One hidden turn or mirror swaps the rows below in pairs. Which row is each named row swapped with?
The rows were stretched afterwards, more along some directions than others.
Z_489: |  -9 | -18 |   1 |   0 |   0 | -14 |   0 |  -2 | -12 | -39 | -16 | -22 |  46 |  45 | -33 | -38 |  13 |   0 | -38 |
Z_993: |  -4 |   4 | -81 |   4 |  35 |  13 |  15 |  -9 |  -8 | -18 |  42 |   4 |  25 |  36 | -11 |  -3 | -26 |   1 |  21 |
Z_108: |  -7 |  25 |  52 | -30 |  38 | -26 |  -9 |  -5 |  27 |  -5 | -30 | -30 |  -1 | -30 |  13 |  11 |  21 |   7 | -30 |
Z_278: |   0 |  -6 | -60 |   6 |  33 |  11 |  21 | -11 |   6 | -20 |  47 | -11 |  15 |  41 | -11 |  -7 | -16 |   5 |  36 |
Z_558: |  21 | -18 |  42 |  32 |  13 |   6 | -13 |  -5 |  34 |  21 | -17 | -18 | -22 | -28 |  22 |   0 | -59 |  30 |  -9 |
Z_718: |  -4 |  -1 | -72 |  -2 |  38 |   6 |  16 | -10 | -11 | -28 |  43 |  -6 |  25 |  39 | -11 |   1 |  -9 |  16 |  37 |
Z_888: |  -3 |  -1 | -67 |  -7 |  24 |  13 |  16 |  -8 |   1 |  -8 |  43 |   2 |  13 |  25 | -13 |  10 | -25 |   3 |  35 |
Z_390: |  15 |  -9 |  32 |  16 |   7 |  10 | -36 |  -3 |  42 |  34 | -21 | -14 | -29 | -19 |  11 |   7 | -53 |   8 |   6 |
Z_878: |  -7 |   2 |  -7 |  38 | -39 |  -9 |  26 |  -2 |  -4 | -25 |  35 |  11 |  39 | -16 | -18 | -13 |   2 |  42 | -40 |
Z_921: |  -7 |  22 |  31 | -22 |  49 | -30 |   2 |  -6 |  15 | -23 | -21 | -16 |  11 | -19 |  19 |  21 |  40 |  12 | -24 |
Z_557: |  15 |  -7 |  23 |  10 |   1 |   2 | -16 |   7 |  38 |  26 | -15 |  -9 | -36 | -18 |   7 | -18 | -45 |  19 | -11 |
Z_179: | -17 |  15 |  49 |  -8 |  32 | -34 |   1 |   5 |  39 | -13 | -20 | -22 |   2 | -11 | -10 |   9 |  38 |   7 | -19 |
Z_900: |  -1 | -22 |   2 |   9 |  -4 |  14 |  -8 | -52 |   7 |  -9 |  16 |   6 |  28 | -26 |  17 |   0 | -33 |  20 | -20 |
Z_547: |  10 |  -6 |  39 |  30 |  -3 |  -2 | -24 |   3 |  46 |  35 |  -3 | -30 | -29 | -23 |  15 | -13 | -57 |  19 | -15 |
Z_246: | -15 |  -8 | -16 |  -7 |  -6 | -12 |   3 |  -4 | -18 | -29 | -22 | -23 |  32 |  49 | -40 | -29 |  17 |  -3 | -39 |
Z_730: |  -2 |   8 | -67 |   7 |  18 |   9 |  10 |  -5 |   0 | -15 |  34 |  -4 |  22 |  33 | -15 |  -9 | -28 |  -2 |  36 |
Z_411: |   4 |  -8 |  -8 |  11 | -10 |  24 |  -7 | -46 |  -3 | -13 |  25 |   2 |  25 |  -3 |  15 |  -6 | -35 |  17 | -14 |
Z_57: |  -9 | -15 | -19 |   5 |  -4 | -11 |  10 |  -1 | -27 | -31 | -20 | -12 |  35 |  47 | -29 | -24 |  15 |   9 | -39 |
Z_883: |  -2 |  25 |  48 |  -9 |  44 | -18 | -19 |  -9 |  33 |  -9 | -12 | -34 |   4 |  -8 |   9 |   7 |  18 |  -1 | -32 |
Z_139: |  11 |  19 |  48 | -27 |  44 | -19 |  -6 |   3 |  34 |  -9 | -11 | -21 |  -6 | -18 |   4 |   9 |  21 |   5 | -41 |
Z_553: |  11 | -19 |   8 |  10 |   4 |  20 |  -9 | -46 |  -8 | -20 |   8 |  -3 |  34 |  -1 |  20 | -14 | -33 |  33 | -22 |
Z_981: |  14 | -14 |  11 |  11 | -11 |  35 | -22 | -39 |  -4 |  -3 |   7 | -10 |  13 |   2 |   3 | -18 | -44 |  22 | -17 |
Z_768: |  -7 |  -9 |   2 | -16 | -16 | -17 |  -4 |   7 |   0 | -29 | -23 | -11 |  44 |  33 | -44 | -40 |  18 | -15 | -48 |
Z_22: |  22 | -20 |  46 |  14 |  11 |  12 | -21 |   7 |  35 |  30 |   0 | -17 | -33 | -27 |  14 |  -2 | -47 |  31 |  -4 |
Z_588: |  -2 |  25 |  34 | -16 |  60 | -20 |  10 |  -1 |  19 | -27 | -17 | -19 |   2 |  -3 |   1 |  -7 |  25 |  13 | -26 |
Z_396: | -14 |   0 | -70 |  -6 |  29 |   3 |  12 | -10 | -13 | -20 |  33 |  -9 |  26 |  33 | -17 |  -7 | -17 |   5 |  32 |
Z_680: |   6 | -26 |  29 |  11 |  -2 |  29 |  -6 | -49 |  17 |   4 |  17 |  -2 |  13 | -17 |  15 |  -3 | -33 |  22 | -21 |
Z_60: |  -9 |   6 |  -5 |  37 | -20 | -24 |  28 |  -2 |  14 | -27 |  50 |   5 |  47 | -24 |  -9 | -15 |   9 |  34 | -35 |
Z_41: |  -8 |  17 |  35 | -23 |  43 | -27 |  -6 |   6 |  16 | -21 | -21 | -14 |   1 |  -5 |  -4 |  10 |  29 |  16 | -35 |
Z_343: |  23 |  -4 |  42 |  11 |   5 |  -3 | -21 |  11 |  57 |  28 |  -7 | -19 | -28 | -43 |  19 | -13 | -51 |   8 | -12 |
Z_837: |   0 |  25 |  43 | -19 |  59 | -18 | -13 |  -7 |  35 |  -8 | -13 | -24 |  -2 | -12 |  14 |  15 |  14 |   2 | -19 |
Z_616: | -18 |  10 |  -4 |  25 | -18 | -20 |  34 | -14 |  13 | -23 |  39 |   9 |  46 | -20 | -13 |  -4 |   4 |  36 | -40 |
Z_449: |  23 | -14 |  37 |  27 |   5 |   6 | -21 |   5 |  59 |  18 |  -9 |  -8 | -18 | -35 |  20 |  -1 | -44 |  10 |   0 |
Z_262: |  12 | -14 |  57 |  26 |   2 |  -5 | -20 |   9 |  49 |  30 | -21 | -27 | -29 | -29 |  12 | -11 | -42 |  21 | -20 |
Z_251: |  -7 |  -1 | -25 |  -4 |  -5 | -18 | -13 |   5 | -17 | -34 | -21 | -12 |  45 |  36 | -36 | -33 |   7 | -11 | -46 |
Z_941: |   4 |  16 |  48 |  -3 |  40 | -27 |  -5 |  -3 |  36 | -24 | -16 | -16 |  13 | -30 |  10 |  27 |  36 |  11 | -13 |
Z_605: |   1 | -12 | -16 |  -5 |  -2 |  -6 |   4 |  -4 |  -2 | -30 |  -5 |  -9 |  49 |  47 | -41 | -36 |  13 | -11 | -41 |
Z_297: |  30 | -12 |  40 |  18 |  25 |   9 | -16 |   8 |  51 |  23 | -14 | -20 | -30 | -20 |  -2 | -15 | -45 |  16 |   7 |
Z_872: |  -3 |  17 |  51 | -18 |  39 | -30 |  -5 |  -6 |  52 | -12 |  -8 |  -6 |  22 | -33 |  12 |   9 |  26 |  -8 | -47 |
Z_454: |  -8 |  15 |  46 | -29 |  62 | -34 |  -3 | -12 |  35 | -14 | -27 | -24 |   5 | -12 |  -3 |   8 |  18 |   3 | -29 |
Z_556: |  -3 | -10 | -21 |  -2 |  -8 | -16 |  -6 |   1 |  -2 | -37 | -18 |  -8 |  52 |  37 | -35 | -41 |  17 | -11 | -48 |
Z_311: |  11 |   0 |   0 |  26 | -14 |  -4 |  28 |  -2 |   6 | -34 |  46 |  24 |  45 | -14 | -25 | -16 |  11 |  43 | -31 |
Z_438: |  -5 |   8 | -69 |   9 |  33 |   5 |  20 |  -4 |  -8 | -28 |  30 |  -1 |  26 |  32 |  -2 |  -9 | -10 |   2 |  42 |
Z_583: |  27 | -11 |  29 |  26 |  -2 |   6 |  -6 |  15 |  40 |  23 |  -9 |  -8 | -26 | -26 |  18 | -15 | -35 |  25 |  -3 |
Z_227: |   9 | -17 | -20 |   2 |  -2 |  -3 | -10 |   8 | -10 | -27 | -13 | -11 |  33 |  45 | -47 | -40 |   5 |  -9 | -33 |
Z_897: | -14 |   0 | -64 |  -5 |  43 | -10 |  18 | -16 |   7 | -26 |  41 |  -6 |  31 |  31 | -13 |  -1 |  -9 |  -5 |  34 |
Z_628: |  -7 |   6 |  14 |  22 | -16 | -14 |  19 |  -5 |  10 | -18 |  34 |  19 |  43 | -32 | -13 |  -4 |  -2 |  39 | -38 |
Z_226: |  17 | -13 |  -3 |   9 |   0 |  29 | -23 | -46 |  -3 |  -4 |  23 |  -6 |  18 |   1 |  17 | -11 | -39 |  13 | -24 |
Z_901: |  28 |   0 |  42 |  11 |  -1 |   7 |  -5 |  10 |  53 |  35 |  -5 | -15 | -31 | -29 |  11 | -13 | -42 |  19 | -15 |
Z_998: |  -4 |   9 | -23 |  28 |  -2 |  -8 |  41 |  -5 |  -2 | -37 |  38 |  15 |  46 | -14 |  -8 | -14 |  18 |  46 | -36 |

Z_179 swaps with Z_390
Z_998 swaps with Z_553
Z_605 swaps with Z_396
Z_616 swaps with Z_981
Z_730 swaps with Z_246
Z_22 swaps with Z_872
Z_878 swaps with Z_411
Z_139 swaps with Z_343
Z_547 swaps with Z_883

One hidden turn or mirror swaps the rows below in pairs. Which row is each named row swapped with?
The rows were stretched afterwards, more along some directions than others.
Z_469: |  36 | -22 |  18 |  24 |  11 | -15 |  -6 | -13 |   0 |   4 |  16 |  22 |  21 | -12 |  23 | -44 |
Z_257: | -36 |   9 |   2 | -12 |   6 | -21 |   1 | -23 |  -2 | -31 |  32 |  23 | -43 | -24 |   1 |  25 |
Z_7: | -25 |  -5 | -21 | -18 | -21 |  -3 | -22 | -21 |  13 |  19 |   3 |  -5 | -32 |   8 | -29 |   2 |
Z_78: | -12 | -12 | -26 |   9 |  -6 | -15 | -21 | -11 |  -8 |  -3 |  -1 | -12 | -18 | -27 | -18 | -24 |
Z_210: |  20 |   9 |  12 |  -7 | -27 |  -9 |  35 |  27 |  -7 |  11 |  10 | -39 | -12 |  15 | -17 |  14 |
Z_143: |  55 |  20 | -10 | -12 |   0 |  13 |  26 |  16 |  25 |   3 | -23 | -11 |  27 |   5 |  26 | -24 |
Z_461: |  -9 | -21 |  21 |  29 | -20 |  25 |  12 | -31 |  -5 |  21 |   8 |  39 |  29 |  -2 |  17 |  -4 |
Z_348: | -44 |  -6 |  -6 | -13 |  22 | -40 | -28 |   7 | -25 | -16 |   6 | -13 | -55 |   1 | -17 |  29 |
Z_619: | -31 |  -9 |   9 |  -2 |   4 |  -9 |  15 |  26 | -10 | -25 |  10 | -48 | -36 |   4 | -21 |  26 |
Z_230: | -21 |   6 | -32 | -42 |  41 | -27 | -34 |  -3 |  -4 | -32 |  -8 |  23 | -19 | -26 |   9 |  25 |
Z_260: |  50 |  -2 |  33 |   4 |  -6 | -44 | -13 |  23 |  34 |  -2 |   2 |  18 |  16 |   4 |  11 |  -4 |
Z_869: |  23 | -38 | -29 |  12 | -13 |   4 |   3 | -33 |  30 | -29 |  23 | -22 |   5 | -21 |  12 | -21 |
Z_978: |  40 |   3 |  23 |  12 | -27 |  14 |  38 |  34 |   7 |  26 |  -9 | -34 |  54 |  49 | -12 | -24 |
Z_146: |  -9 | -23 |   9 |  23 |  -7 |  21 | -28 | -18 |   8 |   2 |  22 |  20 |   8 | -23 |  11 |  27 |
Z_3: | -30 |   5 |  14 | -17 |   0 | -43 |  20 |  29 |   4 |  -7 |  11 | -21 | -36 |  -8 |  -8 |  14 |
Z_527: |  -7 |   1 |  -8 | -19 |  -3 | -57 | -13 | -26 |  18 | -38 | -27 |  27 | -12 |   2 |   4 | -13 |
Z_796: |   0 |  14 | -10 | -30 | -12 | -13 |   5 | -28 |  12 | -17 |  23 |   4 | -27 |  -8 |  34 |  15 |
Z_81: |   0 | -26 | -13 |  15 | -43 |   1 |  16 | -22 |   8 |  25 |  28 | -46 | -19 |  25 | -34 |  -5 |
Z_89: |  49 |  14 | -12 |   8 |  10 |  28 |  22 |   7 |   1 |  -3 |  -8 |   3 |  27 |  -8 |  21 | -16 |
Z_213: | -30 |  -5 | -15 |  -5 |  -6 | -25 | -37 |  -6 |  15 | -19 |  -9 | -20 | -17 |   5 | -15 |   3 |
Z_594: |  30 | -10 |   7 |   8 |  25 | -29 | -38 |   4 |  27 | -15 |  -7 |  -4 | -24 | -15 |   9 |  -2 |
Z_600: |  22 | -13 |   9 |  31 |  -5 |  28 |  30 | -16 |  -4 |  14 |  28 |  28 |  43 | -14 |   1 | -54 |
Z_809: |  10 |  -8 | -11 |  -3 | -18 |  31 |  25 |   7 | -13 |  32 |  15 | -27 |  16 |  25 |  -8 | -21 |
Z_79: | -28 |   3 |  -2 | -47 |   0 | -48 | -12 |  -7 |  28 | -33 | -30 |  23 | -12 |  -7 |  -5 |   1 |
Z_873: |  -9 |  -5 | -14 |  18 | -29 |  37 |  34 | -29 |  -3 |  41 |  37 | -22 |   6 | -12 |  -1 | -24 |
Z_215: | -24 |   5 |   4 | -32 |  -7 | -31 | -18 |  14 |  17 | -36 | -33 |  12 | -16 |   7 |  -8 | -18 |
Z_170: | -25 |   2 | -26 | -12 | -10 | -46 |  23 |   9 |  -8 | -13 | -20 | -27 | -20 |  15 | -27 |  -7 |
Z_545: |  25 |  22 | -16 |  15 | -11 |   6 |  -1 | -44 |  -1 |  13 |   7 |  31 |  21 | -11 |  26 |   0 |
Z_713: |  -6 | -32 | -16 |  13 |  -9 |  29 |  15 |  15 |   8 |  -5 |   2 | -39 |  18 |  -8 | -15 | -50 |
Z_801: |  -2 |  17 |  16 |  -6 |   0 | -21 |  23 |  19 | -23 |  25 | -17 |   1 |  -5 |  32 | -29 |  11 |
Z_525: |  28 | -16 |   7 |   9 |  30 | -28 | -40 |  18 |  22 | -32 |  -1 |   4 | -23 | -25 |   4 |   0 |
Z_328: |  31 | -11 |   8 |   5 |  28 | -30 | -41 |  16 |  30 | -23 |  -9 |   2 | -20 | -23 |   8 |  -3 |
Z_325: |  54 |  19 |  -7 |   1 |   3 |  25 |  25 |  10 |  14 |   5 | -14 |  -4 |  29 |  -3 |  23 | -16 |
Z_218: |  19 | -24 | -30 |  52 | -10 |   9 |  17 | -29 |   6 |   8 |  34 | -41 |  -4 |   3 | -12 | -16 |
Z_627: |  -6 |   6 |   6 |   0 | -10 |  -9 |  43 |   1 | -25 |  14 |  34 | -31 | -29 |  11 |   6 |  29 |
Z_324: |  43 | -22 |  17 |  13 | -40 |  -1 |  11 | -38 |  30 |  13 |  14 |   5 |  18 |  28 |   0 | -25 |
Z_337: |  19 | -20 |  27 |  20 | -22 |  16 |   9 | -43 |   6 |  31 |  16 |  13 |  24 |  14 | -11 | -10 |
Z_866: | -18 | -27 | -28 |  -2 |  -5 | -15 | -10 | -12 |  10 |  -1 |  22 | -17 | -21 | -25 |   4 | -32 |
Z_933: |   9 |  -8 |  40 |   7 |   9 | -17 |   5 |  47 |   4 | -11 |  -9 |  19 |  26 |  -4 |   9 |  26 |
Z_743: | -28 | -24 |  45 | -18 | -17 | -42 | -17 |  18 |  35 | -23 |   5 |  22 | -30 |   1 |   7 |  40 |
Z_32: |  38 | -16 |  15 |  20 |  27 |  18 |  -4 |  -8 | -23 |  25 |  25 |  14 |  24 |   3 |   1 |  10 |
Z_447: |  22 | -24 |  -2 |  17 |  16 | -37 |  18 |   3 |   4 | -44 |   1 | -13 |   4 | -11 |   8 |  -6 |
Z_770: |  16 |   2 | -29 |  -3 |  -5 | -33 |  42 |  35 |  26 | -26 |  -6 | -45 |  -1 |  13 |  -6 | -15 |
Z_805: |  20 | -12 |  33 |  24 | -29 |  27 |   6 | -13 |  -1 |  21 |  10 |  -1 |  14 |  29 | -13 | -22 |

Z_337 swaps with Z_79
Z_805 swaps with Z_215
Z_713 swaps with Z_619
Z_81 swaps with Z_170
Z_978 swaps with Z_213
Z_257 swaps with Z_600
Z_627 swaps with Z_866

